In the rows, zero is written as 128.
Each path below is one point turned by a fixed rotation once a step. After each direction that follows a path, write how fast that rotation turns it, in deg/step (0 if it stays still).
Each turn is a multiple of 5 degrees from 10 to 175, or 0.
Each row of a path follows its step; steps can be skipped.
Rotation 1:
step 0: [129 117 149 121 138 132 128 139 119 120 130 116 137 121 114 121 136 117
 119 116 121 137 132 118 120 137 113 139 123 133 115 124 133 140 134 123
 133 127 123 128 134 126 133 137 129 130 131 129 125 142 129 119 128 121
 123 134 121 127 125 132 131 117 129 122 134 118 117 125 129 128 126 127]
step 3: [121 127 123 129 127 116 122 111 134 133 137 132 132 134 133 128 142 137
 135 120 137 137 144 123 119 147 141 131 121 123 123 121 125 126 137 131
 130 133 124 135 123 118 129 125 127 125 135 131 137 134 127 122 126 117
 137 142 127 119 129 133 127 121 114 113 133 142 124 132 134 127 129 135]
step 4: [136 134 118 114 132 129 136 129 119 126 129 114 115 116 129 125 122 130
 137 116 125 127 129 121 131 126 135 136 142 135 132 124 137 138 129 114
 137 133 125 142 130 139 119 127 143 124 123 127 117 131 126 129 124 125
 146 115 125 132 122 129 125 123 128 130 116 133 134 127 125 140 116 130]
step 5: [124 119 138 124 118 135 130 137 135 132 119 130 122 118 135 139 120 121
 132 126 142 131 136 127 140 145 125 128 137 116 119 132 128 136 127 126
 127 127 118 119 130 123 139 122 127 122 135 129 121 124 139 127 123 124
 130 135 139 134 114 127 142 128 131 120 153 120 130 122 126 127 134 122]
step 6: [133 127 122 122 139 123 120 131 126 138 141 123 117 126 129 130 117 126
 133 131 119 143 126 137 120 130 131 115 132 133 125 130 128 116 140 128
 114 141 131 123 126 130 132 141 145 132 114 129 131 134 117 129 122 144
 137 138 124 135 131 122 131 131 127 126 128 131 121 128 123 121 143 135]
step 9: [132 124 134 114 134 129 130 127 118 135 130 115 121 131 135 128 128 129
 128 132 125 113 123 129 145 140 126 130 139 131 148 131 138 125 136 128
 125 126 125 122 137 124 114 132 129 126 123 137 125 127 129 130 131 115
 125 127 131 138 133 125 123 136 118 108 124 122 114 126 147 127 132 123]
step 10: [123 116 131 131 104 138 131 127 125 140 145 123 122 138 117 135 119 127
 136 131 134 144 125 127 136 114 132 133 122 127 124 131 124 123 112 131
 132 142 118 124 120 123 121 122 127 134 131 131 137 133 119 117 116 122
 132 125 124 128 119 125 136 135 123 133 137 131 126 130 129 138 130 128]
step 11: [111 136 112 125 130 123 125 129 129 119 119 132 126 132 127 125 118 113
 131 122 135 132 139 139 134 136 131 126 119 137 124 139 121 139 141 132
 122 136 124 123 134 137 128 129 133 117 137 130 128 143 127 131 138 132
 126 125 124 142 132 126 120 125 125 125 115 142 121 141 132 134 136 124]
step 14: [137 127 121 134 122 126 118 125 122 130 125 136 118 117 120 115 124 117
 120 129 133 137 126 127 138 136 109 142 136 132 131 132 108 108 131 131
 132 134 118 129 121 123 119 136 127 118 122 129 128 116 137 123 124 140
 128 136 132 131 133 129 125 129 122 126 125 127 116 123 135 128 126 123]
step 17: [134 127 121 149 120 129 120 131 121 130 116 127 135 127 146 137 113 131
 134 122 130 129 115 130 128 134 136 133 127 124 132 132 128 137 124 128
 108 125 115 122 135 131 124 141 126 132 131 133 127 110 120 113 127 115
 127 133 126 128 123 122 130 120 120 118 129 126 124 115 124 131 122 127]
Directions:
[123 132 128 133 129 129 129 131 127 130 128 128 129 129 130 131 130 127
 129 127 129 125 127 129 131 131 130 129 129 126 129 127 129 131 131 130
 124 129 129 127 130 126 129 126 128 127 132 129 129 128 128 130 130 126
 127 126 132 127 129 127 127 124 129 125 128 129 127 129 131 125 128 128] : 175
[129 127 130 132 124 130 127 126 129 128 131 129 126 127 128 126 126 127
 128 125 127 127 128 127 126 126 128 131 126 130 129 123 129 128 130 130
 130 124 127 129 130 129 129 127 127 125 130 129 130 126 130 128 128 126
 128 131 131 131 129 129 132 129 126 129 132 128 126 129 126 128 129 128] : 155
Rotation 2:
step 0: [127 127 127 130 119 121 138 137 138 126 137 112 132 129 129 135 129 132
 116 144 130 115 106 121 144 133 124 117 122 118 125 137 127 113 122 123
 135 135 135 129 131 123 127 137 135 135 147 127 131 123 131 124 132 134
 132 125 129 142 125 135 142 130 125 120 141 141 136 115 132 125 125 134]
step 1: [124 129 147 118 137 130 128 138 134 121 128 122 132 125 135 127 127 124
 122 121 130 130 131 131 123 139 134 115 129 138 135 137 143 138 129 137
 118 121 121 132 126 120 132 132 145 127 122 139 135 122 121 137 125 130
 134 117 128 135 116 137 107 119 136 132 136 125 135 118 113 112 133 137]
step 2: [129 120 139 132 138 124 131 122 139 134 115 135 132 124 133 126 131 119
 127 135 129 117 123 135 129 120 122 123 112 132 139 120 122 123 127 119
 137 128 132 139 114 124 126 128 133 135 137 123 133 137 105 127 128 117
 119 144 135 129 136 121 129 137 144 123 142 140 119 131 128 122 135 148]
step 7: [121 133 125 125 134 118 133 127 139 136 139 125 147 118 127 131 125 131
 126 148 126 139 125 131 126 131 118 121 126 126 127 122 117 137 125 122
 128 115 131 149 110 130 123 131 125 136 149 124 130 129 132 135 137 141
 129 132 128 138 142 144 136 122 139 134 128 125 129 127 127 130 131 138]
step 8: [132 122 130 124 135 137 114 146 134 137 116 106 128 127 128 140 133 129
 129 123 144 134 130 116 127 141 136 121 119 136 117 129 122 123 120 115
 130 116 126 126 129 123 141 126 133 118 117 131 128 117 127 138 126 125
 119 124 122 148 126 143 126 145 129 129 134 127 132 133 128 121 124 134]
step 9: [134 132 129 133 130 129 137 121 136 123 128 126 124 129 128 119 124 130
 113 132 121 114 137 140 129 127 123 120 127 136 125 118 148 135 131 125
 115 133 123 142 125 127 134 125 125 147 126 125 139 118 124 133 117 131
 123 133 114 140 132 127 146 138 133 122 126 138 126 121 133 110 120 145]
step 12: [121 135 127 127 125 129 130 126 144 130 128 124 136 121 130 138 123 137
 128 135 110 133 126 128 120 133 147 116 115 135 109 139 126 140 134 135
 130 131 131 125 132 115 126 126 132 135 139 134 127 119 121 137 128 142
 120 132 133 128 137 133 122 130 143 132 155 135 134 124 129 121 128 122]
step 15: [125 121 132 129 142 125 119 134 133 145 134 127 124 131 109 126 127 138
 127 124 126 135 117 139 137 142 140 138 122 127 128 118 126 117 134 107
 135 127 130 123 125 123 140 124 140 124 136 126 129 129 137 148 123 135
 137 134 123 119 137 128 139 145 138 118 129 120 130 132 123 124 130 127]
step 17: [122 137 113 128 131 137 118 131 135 138 123 111 130 126 133 136 128 130
 120 129 136 131 129 137 131 129 138 129 128 141 131 144 139 107 140 119
 119 119 133 138 135 129 119 121 123 147 140 141 128 120 119 133 119 135
 133 129 132 127 132 129 129 119 130 121 134 132 132 147 120 123 131 130]
step 18: [117 126 122 132 129 130 139 145 123 136 136 135 139 129 125 139 112 119
 130 135 126 122 133 125 130 130 119 120 119 116 130 121 137 112 129 123
 135 122 131 126 119 128 126 143 136 138 135 105 143 119 130 132 121 127
 132 121 128 132 123 145 122 131 126 132 133 130 131 119 131 114 133 143]
Directions:
[128 127 131 131 129 130 126 128 126 129 128 127 127 128 128 131 129 131
 127 126 127 131 130 124 127 129 126 129 128 126 131 128 127 126 126 128
 126 129 128 124 130 131 130 131 128 129 130 130 133 128 131 129 130 127
 129 130 131 129 127 129 129 128 129 126 132 124 127 127 132 128 128 130] : 145
[127 127 130 131 128 129 125 129 128 131 126 129 127 129 127 128 128 126
 126 128 131 128 127 126 128 127 123 129 125 129 131 131 129 129 130 126
 128 130 128 128 125 128 127 131 132 129 127 125 125 124 130 128 127 127
 130 127 131 130 129 124 130 128 132 125 125 130 127 129 128 128 127 125] : 160
[129 127 129 130 127 133 127 128 129 124 125 132 128 130 128 127 129 130
 126 128 127 131 132 131 128 126 128 128 126 130 128 130 131 125 127 126
 124 129 131 130 128 129 126 126 129 131 124 129 129 130 124 126 128 128
 125 131 129 127 127 129 127 126 127 128 127 130 126 126 127 126 128 128] : 95
[127 130 124 127 129 132 127 131 127 128 128 128 129 129 130 131 123 128
 126 130 127 125 127 128 130 127 129 131 128 126 127 128 125 127 127 128
 125 131 126 128 131 130 125 128 128 131 128 127 128 125 129 126 130 128
 129 126 127 125 130 128 126 124 130 127 131 130 130 126 126 129 132 125] : 60
[127 128 130 129 128 129 127 130 128 128 132 126 124 127 124 127 127 128
 131 127 129 128 129 130 130 129 128 127 126 133 132 127 127 127 125 128
 131 124 124 128 132 127 129 131 127 128 126 126 129 128 129 129 127 127
 125 128 127 125 129 127 124 128 126 126 125 128 129 128 128 126 131 128] : 155
[130 124 128 128 131 129 125 127 129 128 127 126 126 126 126 129 127 128
 129 132 128 131 128 129 123 126 128 129 129 125 127 122 130 128 127 128
 129 125 128 127 128 129 128 128 126 129 128 126 125 129 127 127 129 123
 127 126 128 129 128 127 130 126 129 128 130 128 130 126 126 123 126 127] : 65
[130 128 124 129 129 125 129 128 123 127 130 127 126 129 126 128 128 131
 127 127 128 129 129 126 128 127 127 128 127 130 126 128 129 129 130 126
 128 127 129 128 130 123 126 127 129 127 130 130 130 125 124 127 127 123
 129 125 128 126 133 127 130 126 126 130 128 126 125 126 128 129 129 128] : 60
Rotation 3:
step 0: [128 127 126 122 125 124 128 139 138 119 142 131 135 133 138 129 119 127
 119 119 114 134 134 120 143 115 129 141 133 126 136 140 124 133 127 140
 131 137 127 132 125 129 133 120 118 130 121 134 132 132 143 125 128 133
 129 132 136 125 124 138 137 125 138 129 121 140 118 119 132 129 118 139]
step 5: [123 134 112 132 127 126 116 127 124 126 130 134 118 140 128 123 125 132
 127 117 129 134 138 128 113 129 126 134 122 130 125 119 137 119 134 131
 138 141 126 116 134 133 120 144 129 133 133 120 125 129 135 133 118 128
 132 103 135 120 131 122 121 128 132 126 127 121 125 141 123 130 128 125]
step 7: [138 123 122 127 130 144 138 116 143 124 131 131 145 120 136 130 123 128
 127 112 131 116 127 123 130 130 125 127 132 135 131 129 131 131 134 134
 119 125 123 122 117 137 123 133 138 129 130 132 125 137 125 118 138 127
 113 121 130 125 135 116 133 123 127 128 124 134 122 141 135 109 133 120]
step 12: [112 126 134 133 132 122 128 129 126 129 130 126 120 109 130 137 124 130
 137 122 136 123 132 122 120 132 129 124 121 136 119 122 127 127 135 124
 126 123 121 117 137 123 136 125 113 117 128 137 124 124 124 127 115 130
 145 144 129 133 142 120 127 128 136 122 117 118 113 129 127 129 125 128]
step 13: [137 109 135 122 142 134 130 143 130 130 136 124 137 135 133 129 124 118
 121 130 119 117 129 140 138 136 122 143 136 119 120 124 122 123 128 124
 128 131 140 138 120 122 131 136 118 120 138 129 120 134 126 116 125 126
 124 126 113 128 124 120 120 122 134 129 126 126 131 134 131 135 125 130]
step 14: [128 134 132 127 126 124 132 124 118 116 133 136 129 135 130 140 113 136
 137 127 129 123 120 133 120 129 122 118 115 124 129 116 136 118 116 135
 137 113 124 124 124 116 119 119 127 140 131 120 129 132 119 128 133 125
 130 128 126 142 127 120 125 135 129 148 129 142 132 124 124 124 127 123]
step 15: [131 131 116 132 123 141 125 138 129 120 126 134 122 140 116 136 128 116
 138 122 131 133 124 121 125 134 132 127 140 121 141 123 111 121 116 123
 120 124 130 139 125 132 129 132 122 139 123 134 132 135 125 124 114 130
 142 132 136 118 132 142 123 124 127 116 139 128 125 122 131 129 126 127]
step 17: [131 127 141 126 128 136 122 119 135 122 123 138 124 123 125 122 124 136
 113 132 118 128 124 123 128 118 125 137 135 124 129 133 120 136 112 135
 131 123 126 120 125 124 136 125 127 129 134 124 145 132 138 121 120 137
 124 124 116 133 119 138 135 128 145 128 122 122 128 127 143 127 134 114]
step 18: [138 130 118 135 127 120 131 142 119 127 122 129 129 130 137 138 130 129
 125 118 126 127 131 136 125 123 123 140 125 143 127 144 127 134 135 137
 137 131 125 120 122 128 126 120 135 125 123 124 130 129 128 129 126 128
 147 123 135 128 141 130 128 133 129 142 136 127 117 110 120 134 145 135]
step 19: [127 128 126 118 130 125 128 130 136 131 138 138 133 122 133 137 135 123
 128 144 107 132 125 126 135 133 140 132 123 124 135 137 135 126 115 108
 117 137 140 121 131 140 138 131 126 127 131 136 122 124 124 138 132 127
 138 139 135 122 130 132 126 139 138 129 123 136 138 127 130 126 122 127]
Directions:
[125 124 125 126 129 130 131 126 125 127 125 128 131 127 127 128 126 126
 129 126 130 128 131 126 130 128 127 128 129 128 131 130 127 130 126 131
 128 129 126 125 127 127 130 129 127 127 123 130 127 130 129 126 124 127
 129 125 129 129 130 129 124 127 129 126 129 126 128 130 129 127 129 126] : 140
[130 126 125 126 126 127 126 133 127 131 131 126 126 126 126 127 129 130
 128 127 128 130 129 129 127 127 127 128 126 126 128 130 123 125 128 130
 126 126 130 128 130 131 126 127 126 126 127 129 127 130 130 130 127 126
 130 129 128 133 132 130 129 129 124 126 127 128 125 128 128 126 128 126] : 115
[128 127 127 127 132 126 128 126 125 131 127 129 129 127 128 131 127 132
 128 131 127 132 129 124 130 127 129 128 127 130 127 126 130 130 125 128
 128 125 127 133 128 127 126 126 127 129 128 130 126 126 130 130 129 128
 129 131 128 130 126 127 129 129 130 126 128 126 126 124 129 130 125 127] : 170
[129 130 130 127 132 130 129 134 129 127 127 126 126 128 130 126 129 128
 130 131 134 126 127 127 128 128 129 129 126 126 128 127 130 128 128 130
 126 127 126 126 129 125 125 128 123 129 127 130 127 127 129 128 129 125
 129 125 129 129 129 128 129 125 131 126 127 131 131 128 128 131 127 128] : 35
[127 132 127 128 129 127 125 129 128 128 127 130 129 128 125 126 128 130
 127 126 129 129 132 128 127 129 126 128 125 125 128 127 129 127 127 127
 131 126 129 124 132 126 129 126 126 131 126 125 133 132 130 127 129 126
 125 129 128 129 125 128 127 128 131 128 131 126 127 128 126 128 130 127] : 120
